In the data rows, 128 means zero.
Each row in the table below has a label, given by one hidden rule.
[ 80  45 174 133 170 161 101 180 162  57 200 166 115 133 165   0 232  85
 253 164  81 187 136 115 177 239 148 171 125 205 232 113] pc
[143 171 117 100 145 108 119 203 123  79 118 115 156 136 127 133 138 130
 155 135 128 111 135 129 116 139 171 120 140 120 129 168] fg
[166 142 107 134 150 107 128 149 138 137 110 115 149 126 128 138  64 125
 176 143 134 119 136 138 108 136 151 153 116 120 107 157] fg
[ 18  98 160 191 137 180 117 114 108 115 212 164 103 116 167  74 196  61
  99 105 115 153 119 120 167 220  59 140 103 147 147  71] sg
[ 75 131 134 117 117 168 137  90 146 174 103 154 127 133 142 101 135 133
  81 119 132  89 121 127 116 103  43 117 120 140 123 116] fg
[116 140 119  99 119 130 147  73 128 186  84 124  74 125 141 178  54 156
  66 135 139 101 100 146 126 119 109  92 151 120 118 125] fg
[ 12 107 152 182 107 162 157   2  74 162  99 170  80 108 156 131 196 130
  40  79 174 126 100 153 143 110   0 122  80 118  74  75] sg
[177 116 116 113 101 134 138 105 133 125 144 158 147 134 139 125 137 140
 114 116 150 131 132 129 120 129 138 138 122 131 125 131] sg
[148 166 145 125 107 122 130  81 124 146  62 139 133 120 120 127 116 117
 118  83 145  80 127 127 115 100  26  90 129 116  70 142] fg
[176 137 111 115 132 100 133 106 112 161  78 120 127 133 121 140 131 158
  96 122 145 110 127 137 110 104 111 106 136  89 110 151] fg
[114 216 112 122 130 115 134  94 117 108  98 116 142 127 107 187  34 108
 112 120 151 122 128 122 105  85 100 112 128 121 131 148] sg
[188 116 112  97 168  99 119 161 142 133 109 104 143 131 105 154 116 134
 179 144 137  99 130 130  90 109 174 122 133 104 131 152] fg
[123 148 121 122  64  98 144   8 100 184  65 122 133 118  96 195  74 216
  63  75 155 109 138 131  95 107 133  80 140  46  93 151] sg
[136 205 105  90 123 108 143 128 111 170  92 113 131 131 130 251  68 151
 119  89 124  99 152 131 134  61  96 134 121 103  89 160] sg
[ 70 132 113 109  93 115 130 109  87 146 146 121 105 119 122 161  25 153
  79 100 157  93 137 140 103  55  32 108 127 116 130 136] fg
[ 27  15 148 153 130 146 134 185 136  85 163 135 118 130 122  37 191 114
 140  99 106 151 139 104 147 180  78 133 130 148 195  98] sg
[237 209 104  89 154  90 130 103 133  80 125 104 164 147  79 217  67 163
 229 155 125 106 162 127  57 154 234  91 163  71  95 163] fg
[  0  24 147 162 104 150 141 198 110  92 167 144  99 124 149  25 122  98
 165 147 102 131 114 121 163 156 119 153 107 138 182  99] pc
[107 140 115 108 152 105 109 161 153 131 160 134 176 148 104 105 144 110
 110 199  97 129 161 117 154 115 133 140 136 182 190 156] fg
[ 76  91 128 125 132 137 129 179 121 110 165 137 109 114 139 121 129 106
 134 147 113 113 135 140 181  96  91 122 119 125  68 116] pc
[175 199  78  79 143 106 123 190 139 104  85  91 182 167  91 192  86 153
 141 146 132  94 157 126  81 111 136 120 152  97 133 184] fg
[ 50  71 179 192 135 151 123 202 120 173 129 137 112 101 141 192 141 131
 151 130 139 123 105 128 190 101  82 122 119 142 146 107] pc
[106  90 144 105 144 165 111  68 132 134 157 125 119 125 127 180 132 121
  74 144 125 151 134 127 132 152  62 134 124 154 141 129] pc
[165 136 137 110 143 140 126 189 165 159 118 136 168 137 133  57  99 120
  90 156 120 142 132 100 115 133 193 130 134 143 160 154] pc
[  0  56 170 192  64 193 160   0  77 168 146 147  22  94 178 115 218 112
  11  55 141 141  84 136 191 135   0 107  83 132 102  42] sg
[118 145  86 132 120  95 126 158 112 180  81 121 119 131 130 155 102 136
  92 106 141 136 134 123 109 116 178 135 149 118  84 154] sg
[220 116  98 102 158  81 119 213 163 114 142  71 190 160 107  93  61 136
 195 173  96  82 162 105  90 146 255 143 170 156 149 164] fg
[184 182  57  58 170  61 104 168 169 106 129  80 195 145  97 149 110 147
 246 189 121 120 151 106  90 154 255 150 185 147 143 202] fg
[104  82 158 146 165 139 110 145 124  94 181 136 138 135 130  50 180  87
 155 136  99 156 119 117 157 182 151 157 139 159 164 107] sg
[154 133 143 147 155  91 104 247 176  12 227 143 139 166 126   0 194  78
 255 224  66 147 133 106 159 191 255 176 129 199 214 126] fg
[226 138 113  72  82  75 114  57 134 157  84 126 189 128 115 216  91 178
  96 140 156  82 147 151 109 111 207 118 163  74 114 114] fg
[146  82 138 122 154 106 132 154 120  96 191 162 111 103 119  90 186 125
  73 124 116 165 122 123 190 103  15 107 106 154 179  95] pc
[255 194  94  44 123  95 139  75 142 216 123 107 179 155 109 231  56 197
  98 104 173  68 148 128 134  74 195 120 144  86  85 178] fg
[121 161 110  98 106 170 109 182 131 112 142 123 134 127 131 103 185 104
 107 135 122 142 120 130 129 132 255 113 132 134 162 142] pc
[199 120 122 113 164 120 102 204 161  65 157 113 165 163 104  61  96 107
 255 162 108 121 146 113 111 192 255 158 145 147 177 177] fg
[202 143  92 139  79 114 149   0 108 178  41 123 121 117 115 255  76 168
   0  82 177  64 113 153  92  25 108  91 108  70  83 138] fg
[139 104 129 111 145 100 118 116 145 112 142 104 114 132 124 125  65 129
 143 187 114 107 159 125 114 132 200 130 145 125 109 190] fg
[255 147  94  76 172  69 110 241 158 118  96  93 189 165  89 114  60 175
 236 194 134 110 170 125  65 102 255 124 158 118 128 192] fg
[159  74  96 102 134 136 114 188 116 151 191 132 130 149 116 109 103 120
 178 158  99 127 130 116 120 156 172 150 132 137 108 131] fg
[  0  85 137 149 100 127 133 151 121 115 146 167 100 106 144  76 174 116
 151 114 112 129 117 116 138 183 196 133 122 124 141 124] pc
[198 185  72 115  74  72 124  99 120 255  29 102 123 129  82 207 101 158
 101 127 153 130 136 144  86   0 149  83 135  83  68 130] sg
[ 83 137 104 106 133 120 138 110 142 127 113 125 122 116 129 152 145 144
 197 132 158 132 126 130 124 112 154 129 112 111 115 131] pc
[ 79  72 113 128 142 147 125 130 119 141 133 164 100 123 166  90 198  89
 201 127 125 179 100 113 162 191  87 125 130 142 152  62] pc
[239 143  93 103 150 127 120 155 146 109  93 115 157 142 104  91 123 153
 208 142 114 134 149 133  91  85 192 135 145 142 137 154] fg
[ 62  70 168 165 127 167 115  94 141  91 137 160 131 127 141  71 195  34
 202 108  76 145 101 108 180 210   4 143 116 165 175  61] sg
[ 25  53 174 198 115 201 124 172 120 136 163 162  66 112 179  80 180  50
 217 119 138 128 115 127 226 191  47 161  88 182 192   8] pc
[ 92  44 152 163 166 155 114 171 156  64 139 145 120 138 144  25 189  94
 160 133 109 160 126 119 167 175  82 146 130 163 161 114] sg
[181 156  84  90 147 124 113 130 128 144  95 103 143 138  99  73  94 152
 144 144 148 121 142 126  89  68 110 136 147 103 119 118] fg
[  3   0 180 204 134 188 122 123 135  64 208 160  77 122 173  58 215  48
 188 114  86 193 101 115 231 255  70 171  90 148 111  72] sg
[163 189 114 119 135 113 129  94 118 130 127 117 148 128 127 127 108 125
 166 119 143 129 150 123 112 112 118 117 134 104 129 147] sg
[ 78  67 164 174 126 134 106 160 146 135 194 149 113 157 125  64 184 101
 144 141 121 191 106 114 160 180 153 139 143 163 156 126] sg
[150 153 113  89 152 114 110 218 175  96 125  91 168 144  90 130  79 115
 163 153 134 119 131 118  90 107 231 136 150 122 124 160] fg
[ 12  94 137 164  94 153 149  66 105  85 169 150  56  84 139 121 141 128
  68  92 153 166  87 145 162  88   0 114  96 130  72 110] pc
[209 171 112  55 124  85 112 180 156 103  83  92 118 153 104 157  97 165
 210 137 138 108 147 130  84  90 214 148 142  93 125 208] fg
[170  92 118 133 110 144 150  96  94 115 119 142  91 111 129 187 151 113
   1 104 117 149  88 136 171 164  89 124  93 159  97  44] pc
[159 103 123 117 105 158 137  98 103 202 116 140 108 110 121 125 140 105
 110  85 134 118 121 150  95 133  85 114 118 113 135 137] sg
[219 188  88  96 136  91 128  98 114 188  92 113 171 146 105 157  69 153
 165 138 142 113 153 128 100  98 149 118 154  95  81 186] fg
[154 125 126 171  94 155 137 108  96 133  63 128 112 100 120 223 137 138
 143 133 143  73 116 150 124 113  58 109 118 134 118 148] fg
[ 86 166 147 177  92 135 171   0  79 131  70 140  55 107 160 187 121 140
  52  96 158  89  96 144 146 114  52  79 101  96 103 109] pc
[125  86 155 151 132 136 128 214 143  85 178 146 121 135 143  96 244  83
  98 163  85 158 104 118 152 180 103 166 104 138 180 104] pc
[148 155 115 154 103 150 140  61 110 201 101 114 125 119 134 195  69 160
  80  91 142 101 107 147 129  96 145  99 107  82 108 136] sg
[ 53  18 187 166 113 181 134 108 125  31 192 156 102 110 148  10 176  76
  96 127  91 198 139 114 201 201  93 144 102 187 170  39] pc
[133  73 109 130 102 140 117 115 123 126 155 110 141 134 112  83  92 148
 187 144 130 128 119 120  96 138 102 148 115 135 116 121] fg
[ 85  83 149 137 153 172 135 210 159 130 184 129 126 136 134  57 142 104
 162 145 103 143 142 128 209 152 133 142 139 154 163  77] pc
[104 139 122 111 112 176 128 141 121 147 120 137 126 113 135 122 152 108
  83 114 134 142 116 132 125 115 131 115 115  91 136 118] pc
[  0 129 156 183 103 127 146 103 100 132 141 167 101 116 145 182 164 157
 122  63 128 137 107 159 144 160   0 125  96 140 122  91] sg
[255 200  47  65 123  81 114 167 132 168  38  93 174 146 110  86  31 190
 142 181 139  80 154 131  60  97 169 109 177  87 105 234] fg
[189 132 108 103 136 114 118 157 125 150  83 111 139 145 120 147 119 147
  96 139 118 112 145 135 102 140 127 127 139 105 101 117] fg
[ 66 121 125 131 124 117 123 142 128  89 104 119 146 132 123 134 152  96
 255 159 117 169 133 108 149  86 127 130 109 137 130 101] pc
[140 138 133 139 120 150 145 115 125 152 106 132  86 118 122 132 117 139
  33  86 142 113 125 151 121  93 154 115 111 111  96 131] sg
[199  86 107 112 160 174 119 172 168  66 127 140 140 142 132 174  91 139
 211 141 104 164 164 106  89  92 166 151 142 152 146 169] sg
[  0   0 189 215 105 192 129  14 105  84 204 195  96 108 193 132 236  69
 119 100 136 146  90 126 164  95 114 150  95 112 133  57] pc
[181  84 121 108 182  94 111 195 138 125 113 123 141 155 120  70 113 132
 143 154 116 103 137 109 111 156 171 148 144 117 156 142] fg
Here are more rows. What is the label of each one?
[203 152  83  89 142  80 126 165 131 199  75 112 157 139 100 144  36 158
 136 154 145 103 130 129  61  89 168 127 149  92  97 167] fg
[ 89  75 145 151 136 129 131  90 148  60 201 173 116 132 139  93 180  78
 118 103 114 120 123 123 167 110 139 173 133 121 170  68] sg
[121 129 114 138 150 128 126 113 117 136 130 120 177 141 119 109 128 122
 134 135 129 161 135 118 152 162  69 146 134 133 123 140] sg
[160 122 151 170 137 187 120 172 164  35 188 148  82 128 140  68 207  64
 255 162 120 194 143 103 176 255 112 173 144 166 200  41] pc
[150 168 134 136 116 148 125  91 119 163 121 135 131 108 131 105 118 144
  78 111 134 140 132 138 117  95 172 120 124 124 122 155] pc
[212 205  93 110 129  74 136  91 141 160  87  87 184 141  98 187  97 184
 154 147 153 107 131 142  91  93 202 107 149 105  80 205] fg
[191 208  70 102 140  92 132 208 127 182 100 105 189 135 101 191  76 128
  98 152 128 108 132 130  95 109 177 128 131 104 113 179] fg
[105 123  94 161 127  93 146 105 129 147 117 128 131 132 126 118 117 153
 144 109 122 126 129 116 107 136 147 147 137 153 139 143] sg
[ 28 159 154 161  51 159 159   0  67 200  18 147  71  87 161 188  88 155
   0  51 169 117  83 152 154  76   0  85  91  80  35 101] sg
[ 33 171 131 156 101 160 138  80 123 139 115 132 113 106 154  67 156 121
  16 108 147 129 100 132 157  99  46 118 111 136 153 127] pc
[133 148 148 113 110 101 142  92 147 195  69 138 120 124 117 175  93 137
 104 125 137  92 113 149  95  70  68 110 127 142  36  97] fg
[231 130 101  91 165 110  93 255 167 114 168  93 206 155  97  42 130 117
 239 186 104 133 156 115  94 158 255 130 174 162 175 201] fg
[ 93 125 137  97 138 116 120 228 171 128 168 146 145 153  99  81 101 105
 226 150 131 112 137 117  87 144 140 114 148 154 121 145] fg
[121 148 142 141 153 157 116 196 160  93 181 146 147 113 138  40 132  90
 122 140  89 166 134 114 140 202 172 150 127 175 163 152] pc
[221 233 101  99 149  64 102 195 120  71 133 105 132 148  89 186 100 168
 121 149 117 106 122 125 119  88 196 121 157  98 119 152] fg
[ 90 109 158 173 104 162 145  41  76 187 108 146 105  96 159 101 144 127
  23  88 128 150 108 144 156 115  67 122 104 134  93  90] pc
[ 69 113 121 159 121 186 123  59 118  82 114 136  84 137 121 160  92 164
  36 107 144 163 114 138 152 102  77 133 124 153  88 146] sg
[ 56 147 137 139 117 131 124  82 111 178 120 125 108 117 128 175 113 173
  72  90 145 130 123 144 106  92  72 122 117  88  79  61] sg
[ 65 133 150 111 103 132 143  59  99 204 136 128 120 123 120 204 110 135
 125  81 138 135 103 151 116 129  72 125 120 127 119 129] sg
[252 182  77 126 178  83  99 200 151 119 156 107 167 169  82 110  88 131
 233 164 118 104 176 111  78  97 255 124 153 120 170 198] fg
[ 95 159 143 119 122 133 131  99 121 147 110 132 116 111 117 165  84 106
  52 106 141 136 117 131 109 104 147 120 117 115 134 133] pc
[205  98  96 147 124 137 132 180 139  52 160 156 108 132 136  58 108 109
 174 114 111 144 118 118 168 119 125 133 121 151 186 139] sg
[ 85 128 132 158 124 155 142 120 115 222 121 138 111 104 117 231 105 141
  46 119 125 144 120 133 149  97  76 115 125  99 104 115] pc
[181 125 123  92 142  87 121 115 117 130  90 106 141 129 115 139  83 134
 163 143 151 110 149 140  79 117 146 122 146 122 137 196] fg
[ 28 103 133 175 107 174 125  92 130 134 143 150  55 138 130 143 171 106
  66  89 146 134 113 137 168 146  73 102 100 138 120 113] sg
[142 119 131 113  97 131 142  39  97 161 127 133  95 100 139 168 157 149
 100  98 165 139 110 139 163  80  59 111  92 121  82 132] pc
[126   0 162 135 179 177 103 219 163  56 250 146 150 140 153   0 224  66
 255 172  73 160 146 103 191 236 194 179 110 202 171 111] pc
[140 130 113 123 153 131 104 216 150  66 149 140 143 147 138  45  88 161
 129 195  95 117 134 111 154 147 183 152 129 175 184 129] fg
[ 22  91 177 179 120 150 140  74 124  97 160 126 104 111 148  59 190  86
 118 120 134 174 101 140 164 123  13 157  89 162 151  59] pc
[186 195 110  97 173  93 111 171 134 110 138 116 170 143  95 124 104 154
 139 155 126 124 156 117 113 114 217 122 142 107 138 161] fg
[ 85 115 149 172 113 169 154  30  82 149 119 129  90 110 154 129 137 139
  96  74 142 107  97 154 146  77  66 116  93 147 124  69] sg
[205 173 117 146  83  92 150  51  93 170 105 118 110 113 126 159  75 194
  44  85 164 129 117 143 155  69   0  77 112 109  58 145] sg
[197 134 126 136 148 133 141 163 138 122 113  98 157 126 100 205 127 179
 176 181 125 137 129 122 100 135 182 123 143 111 125 146] pc
[243 195  73  94  81  96 138   2 117 200  74 102 183 140 100 255  65 166
   5 120 172  64 128 153  97  60 133 113 151 106  33 189] fg
[ 75  75 130 134 122 122 132  79 138 101 121 120 119 118  99 116 115 129
  52 151 118 147 139 112 131 181 104 133 112 127 183 119] pc
[150  65 132 124 138 148 121  63 140 101 107 109 113 119 128 106 145 132
 156 135 136 144 124 140 120 122 138 120 131 134 170 136] pc
Which column or columns does the hidden rule look at? Columns are counted from 0, in order:
13 19 21
A new table starts here. Each row of this table is followed by its label. One hidden rule gives the labels. It looks at one to three of the table's principal directions, none of them among the few with the most spread.
[127 120 126  98 120  96 107 141 176  76 141  72 122 133 130 102 119  75
 131 178 128  99 121 130 162 140 199 156 160 103 128 133] J881
[132 139 121 167 143 155 109 145 135 134 120 174 121 127 131 132 139 181
  90  90 138 132 123 136 117 155 108  88 178 114 153 183] J54
[133 150 134 119 119 116 149  93  86 152 152 133 132 149 123 170 115  91
 192 117 100 175 143 100  84  93 121 188  60 155  88  74] J54
[109 111 101 129 141 137  95 175 200  55  87  95 128  93 129  32 158 163
  36 185 171  34  89 171 224 201 140  39 236  95 196 198] J881
[108  90 144 127 141 152 124 160 135 127 118 114 119 128 135 128 165 161
 100 131 138  94 116 132 171 175 133  74 164 102 178 134] J52
[121 135 167 195 137 172  91 201 141 146 148 193  83 106 162 204 166 192
 117  74 138 150 126 115 123 236 178  91 251  66 239 215] J54
[115 108 150 106 128  92 134 116 107 139 168 104 150 156 104 170 105  74
 173 108 117 144 143  88 105  96 154 178  81 131  66  75] J54
[127 148 176 166 115 125 121 158 113 150 174 168 100 132 147 231 121  97
 184  93 109 186 154  71  86 159 176 185 153  89 157 135] J54
[127 140 132 140 110 126 144 137 141 105 127 134 133 115 135 124 107  86
 129 153 125 134 147 111 133 112 112 161 125 112 118 118] J881
[146 113 139 121 103 106 118 131 186  94 156  97 116 139 138 131 109 100
 111 133 138 134 125 102 141 130 181 144 145  84 134 142] J881
[142 121 126 103 129 151 141 105 100 170 122 117 115 132 141 135 158 178
 150 122 121 138 113 150 126 138 126 101  90 156 156 100] J52
[133  89 167  96 145 177 123 152 100 186 127  98  62 172 173 185 216 189
 165 137  95 120 112 130 158 204 178  74 132  99 241  97] J52
[110 157 111 138 130 100 126 117 127  88 137 127 158 132  98 107 103  79
 132 142 129 119 130 100 128 116 100 157 120 136  79 114] J54
[173 154 107 147 118 174 124 125 156 138 133 155 113 136 153 118 134 189
 110 111 131 154 121 140 117 149 112 108 140 111 161 153] J52
[124 151 131 177 118 125 131 137 134 113 132 186 140 106 126 146  87  96
 115 101 129 164 159 117  87  92 104 173 150 119  92 164] J881
[121 135 123 139 137 119 124 123 121 125 120 139 136 139 114 122 121 119
 116 122 125 122 131 117 119 113 102 125 123 131 106 133] J54
[106 111 162 137 114 137 135 191 146 109 105 127 102  82 164 137 132  80
 133 186 122 108 155 146 165 146 167 156 189  91 181 147] J881
[108 146 127 178 131 101 111 146 147  92 120 172 142 109 110 124  91  88
  87 112 140 127 146 112 109 106 110 147 180 112  95 189] J54
[140 146 115 122 115 133 153  95 114 132 125 129 136 128 128 117 120 126
 141 134 123 148 128 122 118 103  89 140  75 151 110  94] J52
[121 146  97 163 125 110 108 176 202  54  68 136 142  74 121  22 101 117
  20 191 176  45 119 150 197 143  85  76 218  96 149 213] J881
[159 123 151  84 107  95 117 115 148 134 184  70 102 179 141 176 119  80
 193 140 105 155 130  84 117 130 220 187  93  99 124  81] J54
[101 141 176 191  74  83 160 162 149  83 137 183 135  52 139 180  42   0
 131 136 136 181 195  79  96  61 133 246 155  92  90 160] J52
[114 113 165 149  85 109 153 175 162  99 120 143 124  48 156 144  78  43
 127 166 142 142 173 136 136  92 166 202 168  99 130 155] J52
[121 111 137  70 137 110 142  94  68 178 139  82 131 142 116 151 152 135
 197 131 114 129 111 132 126 126 152 130  51 182 119  51] J881
[130 166 109 144 104  91 160  87 115 108 122 158 167 105 105 110  56  51
 137 132 126 164 162 115  80  26  67 208  65 167  25 109] J881
[ 75 121 146 117 141  89 122 142 103 102 112 103 127 116 112 129 142  66
 147 170 118  90 127 117 155 139 148 140 145 138 131 117] J54
[114 113 100 135 145 141  99 164 188  71  83 109 127 104 126  38 158 177
  31 167 167  43  92 166 209 189 117  29 219 101 187 196] J54
[126 162 119 191 114 117 136 140 147 101 115 195 155  94 116 115  68  91
  84 111 144 146 162 112  98  78  63 161 151 117  78 176] J881
[145 104 123  96 134 188 133 135 125 159 117 104 102 123 163 117 187 213
 136 140 127 117 102 184 162 182 152  73 135 135 205 116] J52
[115 117 161  97 114 135 168 121  74 161 131 111 113 121 150 177 139  78
 211 160  89 159 154 126 118 102 144 191  65 150 130  51] J52
[ 90  54 170  95 142 149 153 142  67 196 104 115 119  83 140 165 178 180
 148 109 137 115 120 178 148 144 154  79 115 167 177 105] J52
[185 165  97 116 122 157 117  86 154 128 150 112 101 201 146 116 149 171
 133 127 104 153 106 106 118 148 117 112  93 110 150 110] J881
[139 174  91 139 115  68 148  67 114 114 122 149 184 127  78  88  48  69
 118 118 138 145 145 100  79  21  42 177  44 179   0 108] J54
[177 149 110 142 131 187 121 123 139 164 137 150 107 161 153 130 160 227
 114  97 129 146 107 128 124 178 100  70 127 109 184 137] J52
[122 132 148 149 150 150  97 179 119 152 138 153 103 128 144 172 159 161
 148 110 121 125 127 135 125 195 175 115 199 103 185 164] J881
[ 92 126 151 156 142 125 116 181 116 125 113 150 125  99 126 145 140 118
 122 137 136  98 134 120 150 171 130 112 187 110 163 155] J54
[106  81 152  82 149 176 135 151  89 166 127  83 104 136 151 153 210 181
 173 148 112 102 105 157 177 204 168  82 127 133 208  74] J881
[138 150 147 131 116 125 149 122  88 167 133 149 115 130 142 176 115  95
 186 130 101 168 155 109  90  99 122 182  82 141 119  93] J881
[140 133 103 132 119 134  98 176 231  41 104  85 114 121 144  36 140 132
  44 209 158  48 100 133 225 198 141  69 221  57 197 181] J881
[111  93 151 127 105  78 134 139 168  88 132 103 140 104 118 122  88  62
  94 141 152 113 140 103 149  94 153 149 140  99 102 142] J52
[167 159 107 138 112 118 111 116 178 101 138 132 116 148 137 108 100 117
 108 132 126 144 130 119 112 111 140 149 142 103 117 162] J881
[147 146 141 121 115 136 135 135 116 153 127 129  97 126 158 154 136 119
 170 152 107 147 138 129 120 136 152 155 116 125 164 113] J881
[142 155 145 169  99 143 147 137 135 127 139 174 115 112 153 167 100  97
 142 120 116 181 161 101  96 110 113 181 130 103 133 137] J54
[115  77 149  92 165 184 109 154  91 188 154 103 109 148 142 177 212 230
 171  88 122 119  95 166 148 224 198  66 156 133 203 106] J881
[141  99 147  98 102 127 156 117 132 141 150 101 127 123 144 151 112 102
 160 133 123 157 143 128 122  96 162 171  83 127 113  84] J54
[141 147 115 137 118 119 151  94 107 144 119 155 148 124 117 123  94 115
 130 112 126 156 145 124  90  65  73 153  72 159  73 114] J52
[182 147  97  94 100  92 147  51 143 132 152 105 150 162 114 105  66  92
 147 119 119 173 138 118  76  25 115 191  24 160  27  85] J52
[150 184 126 144 110 102 152  78  87 150 156 164 141 161 115 175  76  61
 191 105  92 201 164  70  47  51  82 222  36 152  44  77] J54
[153  89 135 120  97 135 137 151 196 110 104 111 111  84 163  91 109 133
  71 157 155 114 135 170 162 107 161 115 163  95 159 172] J54
[127 143 129 129 135 126 137 115  91 157 118 140 128 131 122 139 135 137
 147 124 120 132 127 120 116 124  98 121  95 153 127 107] J54
[157 167  85 137 138 148 111  92 138 118 129 145 127 164 123  97 133 167
 112 111 118 143 113 138 103 125  97 113 122 140 115 146] J881
[148 149 119  84 106  73 146  71 115 124 176  80 158 165 101 138  80  50
 198 140 112 160 135  79  97  69 140 213  24 156  35  39] J54
[ 89 105 142 139 155 158 123 152  98 135 119 136 125 129 124 144 179 167
 120 114 128 104 114 129 154 185 114  75 160 124 173 128] J881
[101  79 180 138 110 147 160 157 113 145 133 144 116  88 155 190 130 102
 146 114 123 161 161 132 122 113 157 162 137 111 148 121] J54
Here are more rows. What is the label of each one?
[109  90 138  75 151 136 137 101  71 173 142  82 130 158 115 153 180 167
 176 112 116 119 101 133 138 154 144  94  71 167 138  58] >> J54
[121  83 150 106 138 157 147 114  83 184 135 129 123 133 137 174 155 165
 159  86 113 158 133 154 104 112 142 124  91 155 128  96] >> J52
[211 180  90 118  96 100 143  43 156 134 144 118 128 207 121 102  75 112
 118 122 113 171 129  66  82  46  61 151   9 125  59  88] >> J52
[114  92 147  95 128 158 151 144 102 155 120 101 119 107 149 140 162 143
 163 153 121 119 127 161 156 149 151 122 113 142 165  85] >> J52
[ 91 108 143  91 135  79 135 119  96 120 141  85 153 130  98 138 116  56
 176 150 118 111 134 113 133 102 156 173  90 156  74  71] >> J54
[125 121 130 107 112  83 150  86 117 123 133 107 147 136 107 127  91  71
 139 130 125 142 139 103 108  58 113 167  59 152  61  90] >> J881
[108 146 139 146 114  92 145 123 109 115 139 152 152 102 112 152  78  47
 159 126 122 158 162 106  91  73 121 209 108 145  63 116] >> J881
[104  91 140 170 125 149 125 173 170  93 118 164 141  80 135 121 111 129
  61 105 155 123 148 155 138 121 131 121 210  93 129 198] >> J52
[ 87 103 127 109 169 132 111 128  90 135 116 105 131 152 104 122 183 164
 125 121 125  84  97 134 157 173 122  65 136 147 148 114] >> J54
[129 130 158 151  87  69 162 101 134 112 149 148 142 131 118 171  44   8
 135 115 118 185 181  57  74  17 107 228  65 111  37 108] >> J52
[138 114 118 178 126 185 100 207 222  79  88 160 101  76 170  71 146 193
  16 148 168  84 121 184 189 195 139  53 255  55 228 252] >> J52
[ 79  75 200 115 122 116 151 187  86 164 118 119 109  70 151 197 139  74
 181 155 121 119 159 135 148 137 190 164 146 123 168 105] >> J881
[147 195  99 162 108  65 146  61 110 120 138 175 176 137  82 119  37  61
 128  94 130 178 154  73  48  17  39 198  42 169   0 117] >> J54
[134 186 123 173 108 109 135 143 133 105 137 180 149  98 124 136  63  55
 150 138 123 163 170 106  87  88 104 217 137 125  74 142] >> J881
[ 94 108 102 118 163 117  98 149 150  85  86  95 142 125 100  47 161 158
  56 162 156  33  90 156 199 173 110  37 186 128 150 164] >> J54
[107 114 142 153 115 126 131 155 145 105 132 160 139  65 136 143  96  94
 123 115 141 152 155 162 109 103 166 179 182 127 110 175] >> J881
[164 152 128 161 125 216 115 187 163 139 120 160  78 124 189 134 179 212
 115 145 123 130 120 149 160 227 135  80 206  69 253 169] >> J52
[101 157 190 180  90  89 166 172  95 132 131 187 124  75 144 214  59   0
 191 154 103 180 208  67  85  67 121 255 119 106  94 112] >> J881
[113 155 110 149 135  97 117 148 138  95 100 146 152  98 107  83  95  88
 102 159 141  92 138 139 137 109 101 140 162 136  95 162] >> J881
[108 112 137 153 128 117 116 150 154  99 131 141 137 102 120 127 118 124
  88 110 153 119 127 123 138 141 141 115 181 107 134 174] >> J54
[ 93 138 122 108 131  81 128 122 118  85 139  91 161 128  92 107 110  53
 155 167 128  99 125 101 149 123 129 165 110 144  78  85] >> J54
[150 167  92 136 126 114 129  88 122 130 130 153 155 128 107 103  92 131
 128 107 132 152 129 138  85  81  90 151  94 168  65 134] >> J881
[153 198 103 138 107  82 139  73 119 110 151 139 151 158 102 125  69  58
 161 132 112 168 142  68  78  66  79 201  50 149  44  90] >> J54
[119  97 122  88 142 171 136 131 108 145 148  93 143 127 131 127 169 174
 168 127 127 121 110 168 151 170 156 114 117 151 142  78] >> J881
